(in the rows, 128 means zero)
The same turns and mirrors carry the whole set onto itself, and each row onto the other rows of its family. Which rows share a family with each named row? Give them in list order.
These 30 rows form 5 families of 6 rows each.
Vep: [118 124 104 153 102 115 146 122 129 139 118 162 161 144 125 136  98 124
 122 164  90]
vatod: [126 114 123  90 156 106 113 144 150  99 149 116 108 128 129 122 133 127
 108 108 136]
tol: [107 103 119 100 107 130 122 176 140 122 137 143 121 120 168 143  82  96
 151 151 114]
kul: [110 153 131 128 141 116 116 111 139 121 111 120 140 136  82 129  97 138
 101 134 111]
figan: [ 88 126 130 122 101 126 120 153 133 126 109 139 145 122 128 145  62 111
 144 168  97]
sif: [149 120 109  97 148 139 121 144 148 125 159 131 101 138 150 127 120 107
 117 111 134]
pabiz: [146 147 114 124 105 176 126 124 112 139 144 128 121 150 145 142 109 112
 133 144 109]
vali: [166 119 121 139 104 123 137 124 116 147 129 123  73 129 145 129 105 110
 146 128 114]
Voluk: [ 98  93 118 125 121  68 136 140 137  94 126 140 151 128 126 126 136 144
 115 145 105]
zuvop: [102 123 143 103 127 105 110 132 118  80 133  96 127 127 114 130 145 152
 116 131 118]
zazi: [134 134 140 153 105  98 131 106 112 133  99 109  97 123  98 128  98 136
 134 140 101]
rased: [100 149 142 126 115 123 114 113 111 102 115 102 144 135  93 136 119 151
 115 148 103]
Daval: [154 135 127 154 100 121 137 109 111 150 111 121  89 130 119 131  92 119
 141 140 103]
Fati: [ 94  94 128  92 115 107 116 180 142 102 135 132 121 113 160 138  96 108
 147 147 118]
Ren: [117  81 107 113 122  81 139 155 141 100 147 148 134 130 157 126 144 129
 122 135 115]
Pefuz: [138 111  94 141 103 129 150 136 133 144 139 169 144 147 156 136 106 109
 129 155  99]
Nep: [148 122 115 101 116 159 122 143 118 118 163 122 105 141 166 136 134 113
 134 128 125]
lal: [ 74 118 138 113 109 102 115 157 136 107 107 128 145 114 120 141  76 123
 139 162 101]
varev: [104 120 120 115 101 140 124 162 135 134 124 147 132 126 152 146  65  96
 151 163 104]
zofig: [128 117 144 138 114  77 127 117 116 111 106 100  91 115 103 123 117 144
 131 129 110]
zek: [140 102 138 123 119  79 127 132 120 108 124 102  75 114 129 122 130 135
 136 118 121]
lozot: [136  90  95 121 114 111 146 152 139 124 153 162 130 139 172 131 130 111
 130 140 112]
Puv: [133 160 116 133 133 148 123 110 137 146 121 135 134 145 101 134  83 117
 110 137 109]
Paza: [152 145 104 118 137 160 126 127 142 149 145 141 115 147 135 133  95 101
 117 126 121]
guz: [106 130 134 106 154  94 111 128 145  97 125 110 127 126  95 123 122 143
 100 119 124]
sabu: [ 77 101 139  98 115  92 113 170 140  95 120 125 133 110 136 137  92 122
 141 152 111]
rif: [125 111 130  89 128 123 114 147 122  89 157 105 108 130 150 130 153 133
 126 121 128]
didu: [ 98 114 117 145 110  85 139 124 132 114 111 148 164 135 109 131 113 143
 115 159  92]
nuvub: [159 103 126 124 114 103 132 135 121 125 136 114  67 120 150 124 124 118
 143 118 123]
Pera: [122 160 128 137 104 158 122 108 108 131 120 119 141 146 108 142 101 131
 124 154  99]

Same family as zazi: vali, Daval, zofig, zek, nuvub
Same family as rif: pabiz, zuvop, rased, Nep, Pera
Same family as guz: vatod, kul, sif, Puv, Paza

The same turns and mirrors carry the whole set onto itself, and each row onto the other rows of its family. Which rows share a family with each named row? Give them in list order.
These 40 rows form 5 families of 8 rows each.
ruzis: [138 119 147 136 145 134 103 139 157 145 151 149 136 148  84 136 142 124
 112 124 146 134 150 126 154 119]
zoki: [127 139 141 156 139 120 101 112 155 132 128 161 157 146 145 118 127 152
 139 122 137 113 145 119 106 178]
zev: [143 137 120 131 159 154 132 105 133 101 112 125 125 139 167 116 132  93
 135 147 111  94 102 163 110 133]
vuvo: [ 89 128 150  80 138  98 110 129 116 117 129 139 113 125 140 140 160 114
 116 145 123  95 118 149 145 127]
sok: [156 130 131 110 141 164 130 134 110 101 122 121 112 120 129 102 101 147
 124 113 125 156 140 156 140 119]
Dev: [133 160 156 129 132 108 153 113  83 115 158 114 124 117 134 102 125 154
 148 134 156 117 127 130 147 154]
Gapa: [115 128 167  79 138 105 107 129 119 130 116 135 102 129 135 141 171 113
 125 147 123 100 120 155 138 139]
sodu: [136 149 158 134 145 129 111 142 157 135 140 161 137 148  76 151 125 125
 101 122 139 125 132 133 141 125]
Bifug: [ 82 113 130 129 113 136 135 148 136 127 108 147 134 125 160 132 154 143
 148 127 119 141 152 157 103 129]
gesa: [113 129 119 145 148 122  97 118 152 129 137 156 142 133 131 137 134 151
 155 105 138 102 137 115 112 177]
Fulik: [144 147 139 128 152 163 135 152 112 112 122 127 100 126 143  86 111 123
 122 131 138 145 114 171 156 128]
zepad: [113 132 145  91 136 108 112 134 123 131 111 156  99 132 152 126 153  97
 128 146 119  82 124 153 151 144]
Lud: [ 87 130 119 131 126 148 123 171 140 144 118 159 134 130 171 128 153 131
 141 141 108 133 126 140 136 124]
kule: [143 163 162 120 134 102 146 118  83 127 160 113 114 134 134 126 115 146
 160 132 141 123 127 128 148 157]
beg: [147 130 143 118 165 149 125  87 142  87 119 115 139 130 154 127 137 103
 127 131 110 103 102 155 104 137]
tiga: [163 138 138 119 139 169 128 142 110 103 111 122 116 115 132 109  93 144
 121 125 134 148 128 160 132 123]
Keb: [121 140 142 150 115 145 174 113 125 124 165 118 163 158 102 139 147 125
 141 144 128 125 128 133 122 115]
kuleg: [ 97 120 148  92 139 103 107 140 116 127 126 121 103 132 148 137 158 106
 112 151 144 102 117 166 139 137]
fulir: [119 133 128 152 149 117 104 123 143 130 126 171 146 136 135 130 136 140
 142 105 128 100 139 113 109 180]
sini: [ 83 124 138 130 129 136 119 158 127 139 120 143 134 135 170 138 153 146
 158 143 109 154 134 145 114 122]
lami: [143 133 176 131 138 139 112 142 165 138 138 159 141 136  87 135 139 118
 107 116 143 134 127 124 151 131]
Putuk: [142 159 144 116 114 111 153 111  87 122 141 117 117 129 119 126 110 142
 154 119 165 114 125 120 142 148]
seraz: [126 143 145 155 121 141 168 119 119 128 167 118 174 150 116 141 139 126
 136 155 122 121 132 125 137 109]
nug: [ 90 121 126 129 118 129 122 160 134 139 126 140 139 117 176 126 159 149
 137 143 129 150 135 132 110 125]
daf: [153 167 146 135 140 116 157 120  97 124 159 117 112 121 139 117 111 131
 156 139 142  95 128 139 163 155]
Romu: [139 127 146 134 140 140 100 155 150 147 152 158 140 145  83 145 135 123
 108 132 137 126 134 119 151 124]
Ger: [141 166 137 160 127 161 176 139 134 133 151 126 152 135 115 151 130 125
 145 150 117 112 121 140 138 110]
rel: [140 153 155 145 129 150 168 121 125 130 153 119 160 139 107 156 154 132
 150 152 110 123 121 128 122 106]
Tufo: [143 137 154 122 148 160 124 141 117 102 126 121 113 125 144 100  95 135
 127 116 137 171 116 159 141 125]
Det: [103 119 148  84 131 101 107 122 125 128 113 118 104 138 144 139 157 109
 116 145 151 105 129 162 139 127]
Zises: [131 143 146 143 123 140 168 128 126 120 176 118 156 124 109 157 136 128
 142 158 119 119 128 133 127 100]
vofev: [139 131 127 117 173 146 120  95 123  87 130 109 135 138 147 128 130 118
 119 142  99  89 117 170 117 139]
Bab: [ 85 110 133 142 119 136 127 152 130 131 104 150 140 121 172 125 151 133
 148 141 130 138 143 149 105 125]
pevo: [156 145 137 124 150 155 122 139 110 106 113 126 106 130 135  93 106 138
 114 123 146 162 118 158 118 128]
fiz: [127 145 124 161 139 122 115 123 162 147 139 157 156 144 166 127 131 129
 145 126 130  98 135 111 132 172]
porod: [142 166 153 125 116 110 160 122  85 123 145 115 124 129 128 119 110 141
 136 120 161 116 122 126 145 160]
luzap: [144 126 133 113 156 145 115  91 133  86 123 130 132 142 142 129 120 104
 125 149 101  99 114 164  98 129]
led: [134 128 119 109 161 153 117  88 133  89 136 100 135 148 145 124 135 123
 121 135 111  99 107 165 114 143]
Bodi: [142 154 162 142 130 136 125 152 161 153 135 164 136 148  98 130 129 119
 107 126 144 116 137 134 168 141]
buzam: [118 134 143 154 149 110 103 113 156 129 143 155 151 141 157 130 123 134
 152 106 134 120 133 112 116 177]

Same family as porod: tiga, kuleg, fulir, seraz, Romu, vofev, Bab
Same family as sok: ruzis, Bifug, gesa, Keb, Putuk, Det, led
Same family as rel: Gapa, kule, beg, sini, lami, Tufo, buzam

The same turns and mirrors carry the whole set onto itself, and each row onto the other rows of its family. Which rows share a family with each named row? Give them in list order.
These 32 rows form 4 families of 8 rows each.
gub: [107 134 137 120 146 115 152 110 111 136 172 110]
Por: [133 114 166 111 125 142 129 132 110 111 150 159]
bako: [115 127 122 148 149 158  81 106 102 130 149 125]
bov: [114 162 145 120 115 141 101  87 143 164 132 123]
vineg: [119 175 151 121 117 122  93 100 121 129 124 110]
zuza: [115 164 130 118 107 120  92  89 122 135 116 108]
gipe: [148 158 112 116 113 125 106 126 125 128 119 167]
tepe: [104 106 145 126 137 145 138 110 118 135 159  91]
Kala: [149 129 151 117 154 141 130 133 111  95 142 132]
dup: [128 115 135 138 144 168  79 100 115 120 141 124]
Ravos: [ 98 109 137 125 134 130 148 125 124 135 144  90]
Dib: [112  88 110 121 145 140 140 115 135 123 141 157]
dite: [122 150  92 132 123 127 113 107 132 154 128  96]
Fumi: [147 127 135 155 140 142  87  98 126 122 140 154]
Befav: [133 149 166 109 127 156 143 118 119 100 126 130]
lalun: [121 104  93 121 140 156 142 110 130 116 129 153]
zok: [ 83 136 128  87 125 122 145 114 131 128 124 113]
defe: [103 149 125 106 119  95 154 114 140 132 126 142]
neke: [139 144 166 112 138 144 124 131 109  92 135 127]
suso: [105 137 106 127  96 129 115 104 127 173 135 123]
Tik: [117 158 169 124 122 109  96 108 121 142 136 112]
sib: [112 121  93 131 112 125 119 104 134 171 142 129]
Rik: [113  99 132 124 159 144 142 121 132 117 146 160]
vusor: [158 155 120 119 116 139  97 113 115 134 132 165]
dul: [135 121 139 120 140 165  73 104 119 123 131 141]
salun: [124 136 140  94 114 107 155 112 145 130 115 139]
Duru: [ 95 143 125 124 126  99 160 105 136 130 131 125]
Vutu: [115 115  95 135 130 111  98 112 123 163 144 131]
Zuvas: [119 107 157 129 130 130 130  91 122 141 157  93]
medir: [126 157 103 114 126 138 113 138 120 123 113 165]
filu: [117 101 117 123 149 122 132 124 113  88 133 143]
temin: [147 130 120 123 103 154  91 128 130 131 107 146]

Same family as Befav: bako, lalun, Tik, salun, Vutu, Zuvas, medir
Same family as temin: gub, Por, bov, dite, Fumi, zok, filu
Same family as zuza: Kala, Ravos, suso, Rik, vusor, dul, Duru

The same turns and mirrors carry the whole set onto itself, and each row onto the other rows of its family. Which rows share a family with each named row? Give them in list order.
These 30 rows form 5 families of 6 rows each.
vam: [117 132  97 100  98 111 116 138 145 108 119 171 130]
Sodo: [150 177 122  82 141 135 152 136 108 132 130 160 107]
goz: [136 142 160 106 147 120  97 131  85 127 109 155 132]
Rugi: [131 160 152 147 121 141 126 155 129 116 160 121 110]
Zas: [137 165 158 116 151 129 113 138 125  89 167 167 116]
vumin: [134 170 129 123  91 104 111 118 122 136 154 170  94]
bemor: [102 143 134 138 126 124  88 146 114  93 115 161 147]
Kina: [128 183 130 113 167 118 137 147 113 135 106 146 104]
kal: [102 157 160 100 159 127 142 153 116 123 141 154 143]
bag: [132 145 133 117 144 133 100 140  96 129 102 115 134]
tava: [111 150 128 122  78 136 146 131 147 104 132 173 129]
mok: [122 178 116 109 158 126 124 108 143 105 108 128 118]
zis: [130 159 170 131 124 120  87 107  95 120 132 151 123]
rir: [121 155 156 110 136 143 136 117 134 121 144 103 133]
gom: [128 164 107  81 130 110 133 128 113 157 121 138 117]
taned: [152 164 155 125 141 111 122 147 111 123 118 182  87]
Zel: [130 162 150 127  78 130 148 132 124 128 144 178 106]
Pasab: [104 134 153 139  95 119 137 131 148 120  97 153 126]
buna: [ 96 159 155 151 112 122  97 132 103 123 125 144 137]
Bem: [133 169  97  82 137 143 150 129 132 112 121 140 125]
beka: [145 123 159 101 132 139 117 125 144  83 141 149 133]
Vudob: [116 154 101 101 106 144 144 124 152  93 123 152 135]
sulem: [119 122 156 121 124 134 137 178 128 113 130 151 137]
bar: [105 150 114 131  77 108 125 145 133 138 132 160 116]
Pezat: [145 151 164 150  97 118 122 127 133 122 120 158  89]
Rupuv: [152 175 147 105 112 130 147 133 105 136 145 176  95]
pupeg: [132 146 121 128 136 134  81 131 117  90 114 128 134]
dibin: [136 165 129  87 126  97 121 128 105 144 138 186 106]
sonub: [138 151  91  87 117 119 115 110 141 118 123 134 119]
delud: [106 144 130 109 131 121 125 112 157  89  96 161 137]

Same family as Kina: mok, taned, Pasab, Pezat, delud
Same family as goz: bemor, bag, zis, buna, pupeg
Same family as Rugi: Zas, kal, rir, beka, sulem
Same family as sonub: vam, vumin, gom, bar, dibin

The same turns and mirrors carry the whole set onto itself, and each row onto the other rows of its family. Which rows share a family with each named row? Give them in list order.
These 32 rows form 4 families of 8 rows each.
dasaz: [151 130 135  80 133 120 116 155 141]
balo: [111 108 125 112 119 123 133 130 158]
Rol: [116 147 131 163 107 103 109 127 114]
Divi: [155 115 149  92 128 113 127 146 161]
nurop: [143 181 150 133  97 122 104 109 137]
Gaba: [159 147 152 151 121  89 100 145 115]
feke: [123 123 130  96  89 139 110 124 154]
Ras: [128 184 154 132  93 109 124 128 128]
Geg: [151 104 136 109 139 104 113 157 131]
sune: [124 137 125  78 118 135 126 139 142]
mugok: [160 123 148  86 101 126 103 140 155]
pino: [115 166 137 158 103 102 119 130 123]
daka: [109 104 116 120 125 119 122 139 130]
melan: [137 111 119 105 142 112 112 158 135]
Nutas: [119 175 148 130  87 121 119 115 122]
runo: [170 171 157 138 113 106  94 125 135]
pavul: [110 119 109 104 127 127 121 142 136]
mup: [121  99 116 124 105 124 101 134 147]
Popos: [112 132 131  87 106 137 133 127 138]
binir: [154 132 152  75 120 122 124 145 139]
melop: [161 139 159 153 132  90 115 118 127]
tutis: [161 175 168 118 102 106 111 133 124]
rimop: [143 158 147 159 118  87 110 146 121]
palo: [126 163 131 158 104 117 101 110 132]
pom: [156 177 163 134 108  94 115 143 127]
lavub: [125 140 142 162 120 103 123 102 126]
gomir: [157  99 134 114 117 112  93 150 149]
Zavi: [137  97 132 117 136 107 123 147 156]
megir: [128 163 155 134 104 118 132  92 132]
farum: [164 163 173 124 116 105 124 108 133]
kaned: [129 125 143  86 112 129 137 130 163]
kaba: [152 153 138 164 121 100  91 126 129]

Same family as melan: dasaz, Ras, sune, pino, pavul, rimop, pom
Same family as lavub: feke, mugok, mup, melop, gomir, megir, farum

